In the data rows, 128 means zero.
Every row has a hidden score. How much higher is the second row's score than the first row's in each pair? 10 means about the same, 20 much higher and 0 much lower. The score is a weighted sum of the row's numbers plus the product of two more (or one squared), each taken from its middle value.
[109 148 106 150 135 125 150 126 138 117 110 146 149 134 114 142]
[156 171 163 121 111 128 130  98 110 121 145 131 156 126 144 114] 7
[136 132 131 129 119 144 135 135 129 135 135 151 132 151 146 128]
[137 150 123 146  89 131 111 106 127 104 139  97 116  75 134 122] 15
[125 136 135 141 125 128 120 146 132 134 144 140 131 138 133 133]
[122  82 145  89 147 125 119 151 123 149 120 125 123 157 141 125] 9
[106  93  94 115 147 109 118 144 174 118 145 143 102 145 116 120]
[114 109 103 124 138 110 135 131 135 108 119 147 137 146  99 132] 11
[168 132 135 160 128 123 159 137 123 150 144 120 108 123 136 137]
[ 89 133 102 146 173 141 158 126 124 131  95 137 178 149  70 115] 9
[140 121 137 118 138 104 129 112 106 107 123 110 103  79 118 141]
[171 144 157 137 115 124 135 114 112 150 119 127 118 114 144 139] 9
[129 106 126 114 104 142 132 150 123 113 102 128 126 148 140 118]
[135 124 109 127 112 121 132 132 138 107 125 134 119 145 143 124] 12
[154 134 148 125 134 108 145 128 105 149 111 140 121 109 130 147]
[ 92 129 111  79 131  96 138  59 141  79 133 121 155 112  85  91] 12
[140 103 144  95 138 142 120 141 107 153 124 113 137 139 148 117]
[ 81 132 126 144 139 134  82 131 137 138 147 151 105 132 130 152] 14
[123 123 141 103 140 111 101 136 122 146 146 152  88 127 142 147]
[114 144 154 138 150 176  74 147  95 178 117 106 170 141 136 129] 17
[103 177 146 166 145 162 104 116 119 147 123 146 155 131  97 147]
[119 115 103 138 139 122 138 147 158 121 130 138 126 158 128 125] 10
[146 133 141 121 122 124 136 132 123 135 133 156 121 135 153 138]
[146 107 120 117 130 130 138 144 135 130 118 137 136 172 152 124] 14
[139 139 129 128  85 152 131 124 123 120  97 152 128 128 155 149]
[143  87 156  95 154  96 148 134  93 159 103 114 102 100 108 158] 9
[124 162 134 160 164 166 126 161 103 177 114 132 191 152 117 143]
[124 172 158 124 134 127 118  95 120 133 145 131 139 107 117 129] 10
[151 135 127 172 124 104 126 120 146 124 161  77 128 105 113 103]
[135  78  90 116  92 109 157 168 164  89 104 142 114 165 153 103] 16
[133 140 156 119 144 163 108 140 106 167 122 123 147 156 139 125]
[149 138 115 125  93 131 142 123 145 110 122 149 114 126 166 119] 9
[125 121 107 154 137 104 118 144 159 125 154  95 118 132 113 117]
[133  97  89 112 114 132 153 146 141 101 102 134 139 151 130 105] 12
[127  88 146 118 162 106 106 137 135 142 147 146  92 131 129 153]
[110 188 143 145 148 147 145  83 106 140 122 148 170 118  83 125] 15
[ 84 112  80 141 184 143 148 139 135 131  86 129 168 158  95 123]
[ 80 123 102 106 140 116 130  96 140  93 119 115 152 115  78  98] 14
[104 138 114 167 141 114 120 125 159 121 163 119 111 113 114 127]
[127  75  86 108 131 100 155 151 167 106 130 135 133 170 123  90] 15
[108 116 123 111 128 111 135 107 149 102 128 125 144 112 106  99]
[148 133 111 165 118 107 136 127 154 128 149  79 125 105 123 109] 9
[ 95 148 130 140 136 154  66 149 138 146 131 132 129 145 151 143]
[128 152 137 131 108 100  99  79 156  96 200  79 152  87 115  71] 15
[159 137 140 145 132 116 140 129 128 148 159 141 104 119 125 137]
[153 128 119 145 109 124 121 142 156 124 166 147 112 152 162 126] 11
[122 118 111  99  81 117 127 101 127  79 113 117 124 118 144 104]
[121 125 107 145 124 108 126 118 151 118 151 107 117 113 120 111] 9
[ 43 163 135 142 113 146  20 147 157 107 169 171  86 138 168 174]
[117 142 126 148 143 152 134 153 105 144 109 131 154 163 123 133] 7
[103 114 113 125 142 109 121 132 151 121 164 122 106 125 117 117]
[125 114 120 115 122 139 130 120 142 111  95 121 134 129 131 119] 8
[131 141 129 115 111 110 124  87 131 102 150 110 147 102 119  92]
[129 163 153 137 121 123 106 122 121 137 144 150 117 129 142 146] 7
[101 133 106 120 112 133 138 105 116  95 106 100 127  84 105 125]
[163 144 153 146 101 138 122 142 137 139 153 154 110 147 156 140] 7
[144 132 136 126 111 117 121 119 108 133 131 120 107  99 121 128]
[121 124 118 121 109 134 157 126 137  99 111 142 127 124 122 119] 5
[134 170 141 137 127 135 150 117 117 128 119 163 156 132 130 145]
[103 116 113 113 144 132 123 121 127 122 123 127 144 136 105 120] 11
[121 160 137 139 120 142 111 141 136 142 147 150 117 140 155 139]
[180 141 136 159 120 120 152 135 106 155 130 127 102 114 135 154] 13
[137 142 130 119 117 132 152 115 138 116 114 150 147 131 137 125]
[123 106  98 122 102 120 142 144 143  98 106 133 133 159 147 123] 14
[ 90 115 115 151 145 101  86 145 172 124 179 131  80 147 137 141]
[116  93 118 123 178  98 116 125 137 145 143 120  86 105  91 156] 11
[134 119 121 129 120 125 127 131 141 118 120 120 128 149 122 115]
[117 117 120 124 133 128 117 135 128 134 110 144 136 152 122 140] 10
[132  95 104 128 121 131 144 149 147 127 107 135 111 154 144 115]
[140 111 123 113 100 121 131 117 131 100 108 127 113 114 146 120] 9
[122 142 129 136 148 158 132 162 129 154 117 133 162 163 139 131]
[100 163 116 171 140 180 112 153 128 155 107 151 146 140 132 165] 9
[ 60 132 127 140 129 117  18 146 185 107 215 141  39 122 154 162]
[106 129 131 133 176 160 112 162 111 170 110  99 182 181 113 125] 7
[145 109 176  56 143 152  75 145  83 169 136  54 166 153 162  76]
[135 149 140 122  87 131 119 113 106 113 105 118 134 107 148 138] 3
[126  92 110 115  99 127 133 141 127 113  85 119 108 116 135 134]
[143 172 157 125 122 131 144  74 122 127 143 138 164 108 126 104] 10
[104  95 128 115 166 133 105 150 137 134 132 109 123 145 124 118]
[138 104 118 123 122 116 128 144 120 138 109 119 113 112 141 161] 12
[ 93 151 120 112 137 129 143  89 130 105 117 135 168 116  95 120]
[150 104  92 167 137  85 153 148 178 134 185 104 126 139 116  93] 13
[ 87 128  90 142 168 137 148 137 134 131 113 156 159 141  96 120]
[120  78 122 104 160 147 111 152 117 156 104  78 162 164 128  88] 12
[146 148 149 117 111 141 107 137 113 143 138 150 124 133 160 143]
[153 117 142 122 103 127 125 111 124 127 123 119 118 124 148 129] 8
[146 117 113 162 141 103 149 137 149 134 164 103 116 112 113 111]
[131 104 125 113 118 145 131 142 122 119  99 132 105 123 132 141] 10
[147 142 120 126 111 148 140 137 120 136 119 144 144 132 139 137]
[139 127 120 140 121 143 150 138 130 126 114 164 139 151 146 123] 7
[128 117 125 123 141 144 114 151 102 144 105 106 136 144 142 125]
[127 129 130 118 105 124 148  99 137 103 113 149 144 119 110 116] 9
[102 138 148 117 124 141  80 140 119 118 144 166 104 136 149 155]
[151 106 140 127 167  78 145 138 134 159 166 147  77 113  99 154] 13
[103  93  88 105 133 129 148 143 137 103 100 118 137 139 115 109]
[155 102 173  67 142 152  71 141 101 182 133  84 159 162 170  86] 17
[ 85 128 117 155 135 109  80 158 171 109 165 155  83 145 133 142]
[188 100 165 105 176  81 191 110  83 200 118 163  90  97  82 178] 11
[118 132 115 139 119 123 119 123 145 116 136 136 140 140 135 119]
[115  90 124 105 150 122 120 154 143 137 110 106 138 154 115 120] 11
[123 109 105 143 120 121 133 122 140 121 117 106 119 113 120 118]
[107 111  91 130  98 133 116 124 140  90  98  72 106  88 111 132] 12
[ 71 140 103 148 169 138 147 115 135 132 116 155 161 139  65 139]
[173 142 142 134 109 116 135 124 128 145 156 131 137 118 132 118] 11
[153 119 142 131 143  96 165 113 110 157 141 124 111 110 104 125]
[117  76 134 102 139 123  95 162 123 130 127 105 113 153 144 114] 10
[136 152 138 130 103 133 125 123 129 120 147 161 124 151 140 132]
[157 128 143 122  86 141 131 133 120 118 105 146 100 122 160 144] 9
[119 142 127 124 119 123 123 105 143 119 144 129 125 112 127 117]
[160 122 113 139 112 138 150 134 123 134 106 133 110 128 147 153] 12
[134 150 138  92 112 121 150  77 143  94 141 147 149 124 114  96]
[119  99 142  96 175 156  91 170 101 178 124  78 163 175 123 104] 13
[143 118 112 159 157  78 155 129 145 139 147  99 119  99  96 113]
[101 119 133 135 143 120  77 146 143 132 157 144  90 139 129 157] 10
[102  90  95 129 137 111 136 151 152 114 118 124 127 155 111 107]
[139 129 149 120 124 123 121 138 129 144 132 147 120 149 148 129] 9
[127 142 139 137  75 149 107  96 103 114  97 111 107  72 158 157]
[138  97 105 114 130 123 154 140 143 106 119 133 122 152 131 118] 7
[131  96 141 112 137 124 119 143 109 155 128 110 104 120 128 142]
[117 110 155  95 154 136  86 146 109 152 119  92 139 144 127 118] 11
[147 140 128 111  96 132 132 132 126 117 132 136 126 143 152 122]
[ 74 113 130 109 149 138  69 141 151 121 144 144 102 143 139 157] 7
[120 124 134  95 105  97 136  93 142  81 146 104 133  94 118  90]
[156 115 138 109  99 126 142 127 113 123 120 144 107 124 160 142] 9
[107 104  87 104 107 121 145 122 152  89 102 135 125 128 136 110]
[124 145 121 166 149 154 135 141 120 151 113 161 153 159 139 149] 9
[173 147 136 142 128 113 152 120 132 136 160 139 131 139 145 111]
[155 117 151  97 134 111 129 131 104 157 131 161 105 134 153 149] 8
[160 129 150 117 135 134 138 122  96 160 118 130 121 114 138 146]
[127 145 123 143 131 157 136 150 116 147 108 133 156 155 133 134] 11
[127 101 121  96 158 114 127 133 120 129 127 130 113 134 128 138]
[118 121 118 119 125 124 145 117 138 113 114 144 149 151 129 115] 6
[127 116 115 114 132 140 130 143 124 135 102 115 157 171 142 107]
[171 127 116 161 123 125 150 149 144 150 148 119 114 124 133 134] 14
[108 154 123 140 149 136 131 132 144 119 142 149 140 150 128 130]
[157 168 153 132  85 118 124 103 127 102 154 108 140  98 147 110] 8
[137 121 110 112  94 140 139 123 146 102 108 132 119 146 141 122]
[ 91 190 144 177 145 165 108 118 116 140 126 154 153 119 102 173] 8
[128 151 141 137 131 158 119 133 107 158 119 140 146 133 125 131]
[144 134 138 134 133 118 131 135 139 133 156 138 109 139 142 123] 7
[ 66 203 128 189 168 174  97 107 117 144 130 152 156 102  90 188]
[136 165 143 116 108 132 127  99 116 112 121 134 137 106 134 120] 10
[147 142 128 130  87 146 127 129 121 107 111 128 120  93 155 152]
[133 150 125 107  95 138 131 112 121 100 115 144 128 135 139 114] 12
[168 151 145 158 114 125 133 129 142 141 159 120 127 131 133 122]
[131 113 117 136 136 126 130 142 122 139 124 124 108 118 116 156] 11
[119  99  98 143 135  93 121 145 173 130 167 117 101 139 116 120]
[146 152 115 214  95 154 138 144  93 156  78  68  98  40 124 206] 8
[111 162 129 130 154 137 153 102 133 130 111 159 163 124  91 129]
[143 126 114 135  99 121 139 136 137 122 131 122 112 124 133 119] 12
[141 173 158 146 126 138 142 107 117 131 132 165 157 131 111 131]
[160 148 202  87 136 173  80 128  75 185 140  98 163 139 156 128] 15
[126 156 146 102 114 107 127  86 136  97 145 138 147 117 134 106]
[ 92 109 121 126 155 126 110 155 133 141 131 139 115 147 114 144] 12
[108  63 124  99 129 138  88 155  90 141  91  55 120 114 137 135]
[126 102 127 104 158 108 143 127 127 133 137 144 113 134 113 124] 4
[128 119 128 110 145 137 134 143 120 152 121 121 165 181 139 102]
[ 90 112 119  92 131 117 134  79 127  90 117 121 130  87  93 113] 16
[123 128 139 136 147 110 116 132 131 134 160 134 100 128 126 123]
[136  89 119 136 130 117 153 158 136 115 102 130  99 133 133 140] 12
[150 127 127 104 103 139 124 140 121 117 120 144 120 134 161 128]
[125 121 109 127 129 125 154 121 138 108 116 150 138 138 132 118] 7
[130 117 116 134 122 123 140 124 132 123 140 134 129 148 124 112]
[146 128 134 124  89 153 136 131 131 126 123 134 124 139 167 136] 8
[132 112 126 126 118 126 136 131 130 130 117 139 127 142 133 139]
[ 96  72  72 122  87 127 129 127 146  64  67 109  96  92 126 146] 11
[118 116 110 132 112 101 137 116 158  84 148  93 123 107 117  94]
[154 174 147 146 127 119 127 109 132 130 184 121 147 123 129  96] 11
[139 147 131 131 121 143 114 127 128 136 131 158 121 133 134 148]
[152  73 159  85 183  83 153 116 111 165 141 147  82 102  96 148] 7
[135 119 117 120 121 140 133 139 116 121 101 124 128 137 142 122]
[119 138 126 147 148 127 126 132 144 132 138 139 134 144 118 136] 9
[157 106 118 171 154  86 158 147 139 163 169  83 104 105 107 103]
[135 125 118 186 115 148 129 148  84 140  78  86  98  58 105 182] 12
[142 139 135 114 105 119 136 101 118 120 127 117 128 110 131 120]
[139 120 125 121 148 122 138 130 142 124 134 129 129 139 108 129] 13
[102 116 110 133 165 135 124 145 139 131 121 125 156 149 100 133]
[ 94  98  91 119 150 116 140 153 160 124 113 166 123 160  97 123] 12
[141 135 142 129 106 135 143 120 121 126 122 141 143 138 139 129]
[ 88 137 107 125 155 131 151 108 142 106 113 124 169 121  80 119] 11
[ 65 165 101 174 192 137 161 109 121 148  99 140 188 117  44 150]
[134 159 141 142 119 140 123 122 119 133 149 146 140 137 149 113] 11
[130 112 115 112 120 147 120 146 115 130 106 105 142 155 147 110]
[163  83 186  69 231  48 192  91  77 205 120 163  66  66  39 187] 9
[113 149 124 150 124 128 152 120 129 121 142 148 140 135 119 118]
[174 130 146 116  98 157 121 140 120 135 120 130 132 132 163 125] 11
[150 110 112 134 113 122 139 134 134 123 121 124 115 137 134 115]
[143 146 121 141  90 141 131 135 115 136 118 118 106  98 143 153] 11
[145 159 132 120 110 142 131 109 118 137 119 160 146 126 139 134]
[125 172 143 106 148 121 150  73 121 114 137 145 179 105  85  95] 10
[141 122 107 123 118 135 147 139 124 124 109 132 129 141 146 128]
[115 113 104 142 143 100 138 138 170 117 135 124 117 140 113 120] 9
[151 129 147 101 144 163 101 163  92 163 119  93 180 173 167 103]
[ 75 183 139 155 126 146  63 132 137 117 155 154 108 111 135 166] 11
[148 136 145  97 140 148 107 134  95 150 130 120 155 163 163 119]
[124 190 141 180 155 172 142 126  97 185 112 151 175 127 104 163] 9
[134 136 127 120 119 122 137 133 138 114 129 139 121 138 134 123]
[156 139 141 120  99 151 145 129 112 118 111 136 131 135 150 129] 8
[131 119 108 119 125 139 166 139 150 121 102 150 134 154 124 120]
[145 148 136 147 130 156 139 139 114 163 115 140 164 161 139 132] 7
[161 143 155 123 101 132 134 122 119 119 126 135 116 118 150 137]
[167 139 136 146 106 122 141 126 138 123 144 115 113 112 144 110] 10
[121 152 130 134 131 150 141 134 127 136 122 155 147 138 127 126]
[124 107 111 122 122 110 120 127 127 112 116 100 132 107 129 121] 10
[133 122 128 119 105 140 133 138 135 102 117 132 125 142 151 116]
[ 76 145 122 150 181 140 123 114 112 139 126 127 160 121  70 131] 13
[112 111 104 119 113 117 141 112 139  96 126 125 139 126 107 108]
[159 146 128 144 104 129 139 133 133 127 149 146 132 132 145 127] 11
[135 114 122 131 127 114 146 140 118 131 118 119 113 104 122 143]
[140 130 130 129 103 140 140 125 113 115 110 138 125 127 158 128] 8
